128 stands for zero in the data rows.
Some points:
[119 173 113 100  77 123 174  98 131 129 121 117 135 123 160  82 103  96 121 139 112  80  92 131 106 138 148  72  37
 107 137  92 145 113  67 121 133 113  83 130  92 133  89 102 124 144 146 125 167  98 108 156 101  73  79 101  18 147
 132 160 126 112 131 115]
[128 179 156 126 125 124 141 133  69  74 181 156 116  72 168 112 117 126 139 133 183 122 147 131 115 115 107 126 113
 136 123 140  20 113 197 102 145 130  48 148 125 107 109  73 138 101 147 158 123 144 100 101 106 130  68  98 139  85
 123 156 158  94 131 112]
[ 96 124 135 180 140 151 122  94 100  37 117  89  57 139 163 141 135 151  97 126  63 144 163 143 121 152 129  93 148
 116 150 153 129 158  97 125 109 125  62 155 115 113 115  89 117 174 211 116  71  98  97 163 125 192 114 156 118 125
 143 158 171 137 193 100]
[123 178 125 113 138 167 146 108  89  85 149 168 140  95 146 136 116 145 131 140  73 128 138  31 131 122  98  46 167
 138 115 134 138 122  63 151 107 130  83 119 175 125 107 161 110 139  66 131  93 143  75 140  96 123 100 101 154  97
 158 134  63 136 136 114]
[ 86 160 120 175  13 129 141 161  70  70 158 158  73 118 136 173 161 170 131 133 132 162 173 106  34 146 129  66 113
  81 157 121 118 110 168 148  84 163 149 121 114 102 114 136  56 122 128 153 166  56 118 123 134 131  95 149 138 152
 135 109 109 129 101 100]
[146 137 185 100  69 108 131 120 103 137 126 104 140 110 176 134 105 136 156 107  91 181 116 158 107 132 130 120 174
  66 162 116 134 120 167  95 134 150 101 111 103 131 148  70  71 210  75  97 108 174 133 166  90 108 130 133 138 119
 138 191  92 135 139  87]
[ 98 164 158 138  99 104 162 113 117 133 121 175  85 130 174 145  84 138 165 141 147 116 154 119  96 140 159 113 117
 125 159  27 124 160  95 113  77 109 122 107  95 182  89 182 156 142 144 158 131 156 115 162 145 157 100 157 223 107
  97 242 137 103 145 117]
[ 99 165 141 180 123 183 175 155 164 135 106 148 135 140 106  65 108 132 124 202 107 115 182 158 116 125 160 100 166
 157 185 108 172 102 204 145  74  98  79 134 117 129  72 109 100 137 151 105 131 139  99  94 127 138  94 134 151 149
 145 140  81 155 124 113]
[164 243 114 195 114 113 121 147 101 112  91 117 112 125 134 154 159 144 106 120 177  83 208  88 122 148 195 160 100
 114 105 121 121 125 115 152 170 110  93  98  84 143 128  75 100 200 123 102 121 134  86 154 141 174 165 112 154 100
 123 141  91 141 111 106]
[122 101 137 132  54  92 173  62 134 123 103 188 122  75 166 155 188 176 152 140 139 102 162 114 186 178 130 142 160
  99 122 109 153 119 181 127 137 161  94 109 145 152 116  99 161 110 171 139 136 139  99 201 132 137 114 176 110 158
 152 132 100  97  77 150]
[162 180 160 117 114 110 139 114 121  93 139 148  50  95 110  95 178 179 127 161 105 159 143 172 125 155 149 111 150
 102 141 137  94 159 101 137 168 102 171 230 120 154 116 136 124 176 104 121 150 111 115 154 137 177  39 127 142 117
 128 136  76 123 120 173]
[ 84 110  65 162 129 137 148 143 103 126 116 106  79 143 131 174 148 109 118 144 146 170 119 144 102 137 141 108 117
  83 159 147  85 130 142 125 131 147 139 153 162 135  72  94 157 157  99 102 125 156  50 150 165 140 170  94  99 118
 175 226  91  93 110 153]
[150 190 141 128  75 154 139 129 113 111 118 151 112 125 168  87  99 125  84  87 114 112 165  90 133 107 151  69 159
  70 145 152 136  94 157 122 111 166 118 145 111 142 121 110 255 151 126 121 147  91 126 126 144 140 112  73 174 157
  98 145  99 122 124  86]
[121 178 170 152 173 107 121 128 121  99 140 149  91  82 168 125 104 127 104 132 130 145 111 139 125 106 124  82 139
  99 185 144 115 120 127 146  62 124 148 142  88 112 141 162 103 115 142 110 134 100  86 142  84 198 178 119 101 162
 149 130 151 143   5 134]
[119 139 176 145  76 108 169 140 134  66 141 152 114 132 139 129  80 162 179 141 164 133 103 123  75  49 161 108 148
 121 132 154 202 152 143 124 135  49 117 143 131 121 104  74 153  85 120 134 113 116  86 194 129 169 166  83 102 112
 115 160  85  80 134  86]
[151 138 140 103  91 172 222 106 112 143 132 109 101  71 139 144 159 139 121 137 157 105 176 106 102 123 144 125 214
  91 189  96 133 125  80 158 140 101 107 123 197  83 100  87 103 117 151 125 142 111 148 114 104 148 137  79 150 144
 125 194 176 130 125 140]
[ 84 165 176 167  84 154 124 134 101 117 207 123  79  85 153  91 109 191 100 125 126 127 159 134 153 111 206  69 156
 107 150  38 109 166 132 129 114 144 132 101 159 119 104  82 125 161  95 169 108 107 101 152 117 175 140 110  77 142
 172 126 116 104 138 217]
[132 123 146 118  79 164 116 143 139  94 117 141  73  97 193 104 119 180 121 164 130  82 178 163 126 205 160 105 129
 106 188 120  82  99 104 119 112 133 116  83 195 122 146 137 123 126  90 107 138 123   7 170 107 157 123 102 108 136
  74 184 122 121 126  40]
[103 177 138 110  64 127  62 106   9  78  22 130 106  96 159 119 152 132 138 172 148 133 146 171 104  83 152  69 185
 101 136  74 148 140 163 150 146 129  83 166 160 106 125 163 171 129  98 138 145 108  67 112 101 154 121 141 113 107
 166 135 159 150 119 138]
[162 174 127 163 102 175 132 134 107 129 136 168 103 175 117 143  84 158 132 170 114 121 141 163  40 155  49 118 153
  90 127  87 109 213 144 162 154 177 117 100 121  93 103  93 181 148 119 146 120 151 107 182  78 190 129 122  92 151
 122 129 133 133 121 132]
[100 201 191 140  27 159 115 122 144 136 114 133 147 157 171 138 177 154 136 111 141 127  94 135 149 139  84 112 149
  77 178  83  94 158  84 135  40 126  84 153 135 108 119  86 119 110 156 116 123 106  83 125 144 176 125 110 131 105
  92 173  76 105 132 149]
[129 167 112 138  68 126 152 142 184  84 124  59 104 121 149 160 128 159 116 123 122 133 153  94 125 148  93 126 182
 134 139 103 126 185 156  72 123 123  73 112 116 191 140 204 126 120 107  97 166 120  92  98 105 138 114 100  84 134
 153 173 137  57 121 152]
[104 157 103 125  78 178 138 127 140 160 100 130 104 103 176  94 119 126 115 121 134 152  34 107 151 126 126  96 127
 173 138 119 161 132 171 142 169 143 122  97 171 122 155 121  93 153 151 150 159 134 116 148 163 247 102 124 135 119
 117 155 127 119 141 110]
[103 175 191 182 104 117 187 156  53  79 174 124 122 140 126 136 148  76 113 192  66 120 113 153 167 124 126 104 158
 122 211 122  95 146 131 137 197 167 122  94 128 141 109 141 132 117 122 161 103 113 118 142 133 147 145 134 103 157
 114 184 101 136 131 108]
[153 177 173 160  89  64 156  57 139 122  86 119  95 147 133 103 106 132 155 161 124 145 163 136  97 146 117  76 137
 109 135 146 129  80 112 110  80 157 108 124 183 166 105 106 106 168 120 231 129 154  83  93 112 184 150  73 130 160
 118 121 132  88 127 135]
[118 109 143 124  76 103 155 158   0  92 104 117 121 109 135  58 116 170  97 128 111  87 119 115  67 145 149 148 136
 108 104 122 108 168 134 154  84 166 114 105 146 161 134 128 122 141 195 114 141 167 139 162 120 173 144  45 127 117
 131 197  55 122 108 117]
[ 75 137 118 100 101  96 132 167 102 143 130 177 125 136 136 114 132 170  59 189  89 146 168 114 152 148  89 113 121
  76 112 105 115 139 127 117 125  68 145 122 129 164 138  64 122 120 126 138 151  66 119 141  88 166 166 122 165 115
 176 166 132  86 165  88]
[102 157 139 123  89  97 135 166 123 114  72 158  90 129 169 130 159 124  81 137 175  56 128  87  97  93 133 132 132
 138 201 140 104 166 106  75 121 149 148 145 103 122 122 107 106 140  89 134  78 181 104 149  87 176  86 132 152 166
 162 108 127 114 152 113]
[114 206 136 133  77 128 117 156 129 110 120 205  48 160 128 144 163 157 121 118  76  96 121 102 111 100 147  58 190
 112 130 102 113  68 133 115 147 121 112 136 186 172 115  82 102 128 173  91 122 177 119 127 110 155 113 150  81 117
 105 199 145 105  94 140]
[ 83 199 122  68  70 183 103 108  95  86 145  84 121  81  78 120 144  85 135 161 160  74 163 135 109 119 139  67 166
  94 148 143 134 141 140  53 116 135  95 124 146 143 105 119 125 205 167 132 104 107  84 224  90 147 115 136 174 111
  94 128 100  69  50 119]
[145 184 143  66 134 151 163 147 107 141  76 162  75 163 206 151 113 115 146 147 138 122 193 171 138 118 134  68 146
 133  94 140 120 156 152 107 113 160 136  74 118 124 120 110  84 115 159 131 111  47 104 175 140 148  84  84 123 127
 157 169  66 123 138 155]
[ 73 119 150 137 138 181 133 117  85 112 147 201 154 122 101 141 166 125 151  98 136 134 139 173  73  91 144 155 137
 129 179 118 137  77 107 102 109 163 100 107  92 199 190  95 154 146 107 157 156  76  88 125 127 190  92  63  96 151
 133 127 126 130 155 126]
[142 179 133 138  78 156 166 132  79 101 122 149 143  79 160 193  84 157 117 182 110 128 125  95 133  92 167 127 182
 168 135 100  86 146 139 109  72 179 134 196 171 169  73  99 113 193 141 145 154  82  65 154 118 150 118 115  66 174
 101 152 146 153 108  91]
[100 153 134 154  73 136 169 179 132 109 161 112 123 137 237 148 129 134  98 153 105 118 159 178 112 115 158 118 168
 113 157 152 103 112  86 169 116 146 123 130 164 141 119 136 149 165 147 146 166 141 114 180 100 139 102 138 128  15
 138  68 138 109 111 153]
[118 128 214 106  88 135 150 116 119 103 123 158 112 139  96 150 139 146  69 105 127 130  77 136 134 136 158 100 115
 154 134 148 137 144 160 211 103 140 137  78 117 136  93 115 115 165 132  88 136 133  63 165  79 102 103  64 161 117
 126 169 195 102 150 143]
[104 167 168 127 101 158 189 128 119  55 115 172  74 157 173  87  65 152  83 135 151 140 137 142 120 123  90 116 157
 143 147  52 121  84  57 111 174 182  86 143 133 146  80  96  94 186 129  49 120  95  93 131 160 159 130  75 163 124
 161 127 133  77  35  86]
[132 106 125 132  59 116 156 164  97 124 122 114 149 142 134 104 133 134 145 105  99 142 196 118 137 106 139  59 127
 115 164 125 112 186 105 188  99 130 128 125 145 148 166  59 133 129 106 116  82 148  63 131 160 150  53 160 137 134
 109 179 169 104  65 151]
Along one direction, these points spread out more than along any other. How far along it is each point below, from 0 to 99? 50 is the average, and the first point above lies past it. One standard deviation of the points above along it is 16.
[150 190 141 128  75 154 139 129 113 111 118 151 112 125 168  87  99 125  84  87 114 112 165  90 133 107 151  69 159
  70 145 152 136  94 157 122 111 166 118 145 111 142 121 110 255 151 126 121 147  91 126 126 144 140 112  73 174 157
  98 145  99 122 124  86] 57
[104 157 103 125  78 178 138 127 140 160 100 130 104 103 176  94 119 126 115 121 134 152  34 107 151 126 126  96 127
 173 138 119 161 132 171 142 169 143 122  97 171 122 155 121  93 153 151 150 159 134 116 148 163 247 102 124 135 119
 117 155 127 119 141 110] 66
[ 99 165 141 180 123 183 175 155 164 135 106 148 135 140 106  65 108 132 124 202 107 115 182 158 116 125 160 100 166
 157 185 108 172 102 204 145  74  98  79 134 117 129  72 109 100 137 151 105 131 139  99  94 127 138  94 134 151 149
 145 140  81 155 124 113] 53
[121 178 170 152 173 107 121 128 121  99 140 149  91  82 168 125 104 127 104 132 130 145 111 139 125 106 124  82 139
  99 185 144 115 120 127 146  62 124 148 142  88 112 141 162 103 115 142 110 134 100  86 142  84 198 178 119 101 162
 149 130 151 143   5 134] 24
[ 96 124 135 180 140 151 122  94 100  37 117  89  57 139 163 141 135 151  97 126  63 144 163 143 121 152 129  93 148
 116 150 153 129 158  97 125 109 125  62 155 115 113 115  89 117 174 211 116  71  98  97 163 125 192 114 156 118 125
 143 158 171 137 193 100] 37
[118 109 143 124  76 103 155 158   0  92 104 117 121 109 135  58 116 170  97 128 111  87 119 115  67 145 149 148 136
 108 104 122 108 168 134 154  84 166 114 105 146 161 134 128 122 141 195 114 141 167 139 162 120 173 144  45 127 117
 131 197  55 122 108 117] 71
[122 101 137 132  54  92 173  62 134 123 103 188 122  75 166 155 188 176 152 140 139 102 162 114 186 178 130 142 160
  99 122 109 153 119 181 127 137 161  94 109 145 152 116  99 161 110 171 139 136 139  99 201 132 137 114 176 110 158
 152 132 100  97  77 150] 56
[100 201 191 140  27 159 115 122 144 136 114 133 147 157 171 138 177 154 136 111 141 127  94 135 149 139  84 112 149
  77 178  83  94 158  84 135  40 126  84 153 135 108 119  86 119 110 156 116 123 106  83 125 144 176 125 110 131 105
  92 173  76 105 132 149] 60
[ 84 110  65 162 129 137 148 143 103 126 116 106  79 143 131 174 148 109 118 144 146 170 119 144 102 137 141 108 117
  83 159 147  85 130 142 125 131 147 139 153 162 135  72  94 157 157  99 102 125 156  50 150 165 140 170  94  99 118
 175 226  91  93 110 153] 52
[103 177 138 110  64 127  62 106   9  78  22 130 106  96 159 119 152 132 138 172 148 133 146 171 104  83 152  69 185
 101 136  74 148 140 163 150 146 129  83 166 160 106 125 163 171 129  98 138 145 108  67 112 101 154 121 141 113 107
 166 135 159 150 119 138] 13
[ 98 164 158 138  99 104 162 113 117 133 121 175  85 130 174 145  84 138 165 141 147 116 154 119  96 140 159 113 117
 125 159  27 124 160  95 113  77 109 122 107  95 182  89 182 156 142 144 158 131 156 115 162 145 157 100 157 223 107
  97 242 137 103 145 117] 80
[102 157 139 123  89  97 135 166 123 114  72 158  90 129 169 130 159 124  81 137 175  56 128  87  97  93 133 132 132
 138 201 140 104 166 106  75 121 149 148 145 103 122 122 107 106 140  89 134  78 181 104 149  87 176  86 132 152 166
 162 108 127 114 152 113] 53
[132 106 125 132  59 116 156 164  97 124 122 114 149 142 134 104 133 134 145 105  99 142 196 118 137 106 139  59 127
 115 164 125 112 186 105 188  99 130 128 125 145 148 166  59 133 129 106 116  82 148  63 131 160 150  53 160 137 134
 109 179 169 104  65 151] 53
